One turn moves every row onto another: examples first, then more rows asked:
Fula: [ -2  -1   0  14  -4  -2  -4   7   1 -15   3  23   9   5   4 -14  -7   2
 -26   0]
sufe: [ -3  17 -11  12  14 -11  -1   5  -3 -15  23  25  10  -5   4   9   7   8
  -4 -11]
zinot: [ -3   1 -27   0 -22 -12  -7  -5  -6   1 -10  15  14  -9   9 -15  22   7
  30   5]
peb: [ -7   1 -13  -4  -5   5 -19   2 -12 -16 -14 -29  23   9   8  -2  -3 -11
   4   0]
Sil: [-10  10 -10   7  16  -5 -10  16   4  12  10  -9   3   8  17 -41  15   5
  12   0]
rin: [-15  19  -9  -4  15  -4  -8  22  -1   3   9  -9   7  12  13 -40  14  -2
  14  -1]
pase: [ -5   3   0   8  -6  -2  -2  10  -1 -20   3  23  12   7   3 -13  -8  -1
 -25  -1]
seti: [-15  -7 -24  -7   7  18   4  12 -10 -14   6 -12  20 -11  24  -4  30 -11
  16   5]
bog: [ -4  21 -12  11  13  -8   1   6  -2 -14  22  25  10  -6   2   9   7   9
  -4 -10]
bon: [ -5   6 -27  -7 -21 -12  -6  -1 -10  -7 -10  16  18  -6   7 -13  21   2
  32   4]
tugi: [-10   6  -7   3  20 -12 -13  20  -3   0  15  -9  10  13  19 -39  14  -2
  18  -1]
pup: [-10 -16 -25   5   7  16   1   5  -6  -5   8 -12  16 -16  27  -5  32  -4
  14   6]
zizoz: [ -2  -4   3  12  -3  -5  -6   8  -1 -21   7  22  13   8   6 -13  -8  -1
 -23  -1]
roziz: [-15  -2 -30  -3   3  23   8   7  -4  -2   1 -11  13 -15  21  -6  33  -3
  10   6]
bavo: [ -1  -4 -24  -2 -20 -18 -11  -4 -11  -6  -6  14  19  -8  12 -14  21   3
  34   5]
zuru: [  0 -13 -13  10  -3   3 -24  -6  -7  -6 -10 -30  18   4  13  -4  -1  -3
   1   0]
nuku: [ -3  17 -11  14  13  -8  -1   3  -1 -11  22  25   8  -6   3   8   8  11
  -5 -10]
Kikiv: [ -7   6 -18   3  -9  11 -18  -2  -3   0 -20 -28  13   4   6  -6   0   0
  -5   1]

pup moves to seti
zinot moves to bavo
pase moves to Fula
Where do these go?
nuku moves to sufe
peb moves to Kikiv
Sil moves to tugi

One turn moves every row onto another: examples first, then more rows asked:
Kulu: [-30   8 -27  17   2  -1 -12  -3   7  -5   3   3  17   0   3  25 -10   8
  -5   2   3   1   8  -7  12 -10 -11   4]
Megi: [ -8  20 -21  16 -18   9  -4  16   3  14  -6  34  12 -16   2 -13  -2  -1
   2   0   0  15   7   7   4   3  -2   4]
vuguv: [  2  19 -21   8   8  -4   0  -5   3 -14 -23 -11   8 -15   4  28 -16   8
  -2  -9 -10  -3  14  -8   7   8 -18  -5]
rab: [  0   3   5   5  21  27  -8 -12 -14   0   1   6  11  21  -1  -3  11   3
  11  -5  -1   9   1  27  -6   2   1  -3]
kibaf: [  4   7  11  -5  12 -15 -20  11 -22  -3  -5  -5  -4 -17  15  -1   9   3
  -1  -7  17   5   8   8   1  12   2 -19]
zil: [-15   8  -2   9   9 -14  -4  -9 -18   5   7   1  17 -16   0 -13   2  -7
  13  13  15 -16   9   1 -23   1  13   2]
Kof: [  4  16 -16  18   9   5 -19   5   5   3 -16 -21  12   1  -4  19 -14  12
 -10   3  -6 -12  24 -12   9  -1  10  -7]
Zepag: [  6   3  -5  -2  -1   5 -17  -4   0 -11 -34 -10   8 -15 -12   6  -9  17
  -9   1  -4 -11  20 -10   8   6 -10  14]
sebol: [ 18  -1  12   8   1  10   2  -7 -10   1  10   8   1   9  13  -2  16   9
  -8 -16   1  26   0  17  14   0 -11   6]
rep: [  7 -11  -8  14  21   9   2   8  -3  12  -8 -21   2   8   3   1  16 -15
 -15   9 -11  11  16  -1  -3  21 -10   2]
nufen: [  8   5   0  16   9   9   4  12 -13 -15 -12 -12  -8   2   4  20   3  -7
 -23   6   8   4  -5  18 -10  21  -2   2]
tuki: [-11  23 -12  -6 -21   2 -15  -8   5   7  -5  15   8 -12   1  -7  -3  -6
   6 -17  19  -5   2  24   3  -3   9  -8]
fasu: [  1   5   6 -11  10  -5   9  12   3   9 -17 -22  16  -3   0 -21 -10  15
  12   1   2   3  -4   4  23   7  -3   0]
pelir: [ -9 -19  -9 -15  -1 -11  -3   0  14 -14  -1   6  -6  -5  -8   3 -19 -19
   3 -15  -1  -8   2  -4  -8  14  -7  -1]
Dil: [ 16  10  -2   5 -11  26  -4  -9  -4  11  -2  14   6   5   4   2  -3 -24
   3 -17 -20  -1   6  10 -18  -4  -2   9]
punur: [ 20  19  -3   2   5   5  -5  -3  -9   0  10  24   2   1   5 -20  -6   0
 -17 -11  -9  -9   8   8 -25  -2  -1  -5]
foton: [-15   1 -18  -4  -6 -11   0  -2   5  -1 -19   2  24  -2  -9  17   0  12
  -5  -2   9 -12  12   6   6  -7 -30   8]
Dez: [-17  14 -19  -1   7   4   6  -6  14  22  -4  14   9 -21   0 -22   3   2
  11 -18  -3  -2  14   3  -5  -8  10   4]
mulit: [ -1  -1 -12  12 -20  -5  20   9  -3  16  19  -4   3 -21  -5  -4  11 -14
   3  -7  -3   7   8 -13   7   4  -4  -7]
Fivu: [  3  19  -7   3   3   5  15  31 -28 -13  -3  -8  15  -7  -2  -6   4 -19
 -12  -6  -8   6  12   5   5   1  -1  10]
zivaf: [  0  -3  10   3  19  -3  -8 -14  -6 -13   6 -25   3  -3  10   0  10  -3
 -16  -3   1 -10   7   9   0  26   2  13]
dut: [ -5   9  -1  11  14   5  -3   8  -8  15 -17 -11 -11  -1  -2   3 -20   3
   8   4   1  27  -8   3  26  -5   8   1]
Vavip: [  1   0 -11  13  -5 -28  -6  14   5   4   7   9   2   7  10  14 -27 -19
  -8  -3   3  -7   6  -2  -2   8   3  -3]
ser: [ -6  -3  -5  -4   3   9 -11   9 -17  -8 -12  21  10 -22  -9   7   7 -26
  -8  -9   6  14 -10   8  -1 -10   5 -11]
Kuru: [ -7   4   0   7   8  10   0  -4  -9   4   2 -23  -7 -13  -8   5  11 -12
  29  -2  -2  15  20  -4 -10  12  10  11]
vavel: [-24  -8  -5   8   5   1  -9   7   5  13  -8   5   7  -8 -17  15  -4  27
 -12  -2   5 -14  11  -5  10 -11  -2   5]
pofa: [ 19   1   3   5 -10  16 -15  -7  11   4  17  13   1  -6  20  -6   3   4
  10 -10  -7   5   3  -6 -18   9  -1 -10]
migi: [ -9 -20  -7   3   3  -1  -9  22   7   3  -8   3   7   4   4  -7 -19 -19
  -7   5  -1  -9   6 -15 -13  -4   8  19]
navu: [ -2  24  -8   1  14  -8   6  -6  -4 -19 -10 -13  13   1  -8  -5 -23   0
  12   5  11  17  -7  15  16   1   4  10]
Topig: [  2  11  -2  15   7  17  23  -4 -20   5  12  -6   4  17  19 -16   6  16
   1  -3   0   2   2  12  -8  -2  -9   7]

zivaf moves to tuki
mulit moves to Kuru
Where do these go?
Kof moves to vavel
Topig moves to pofa
fasu moves to pelir

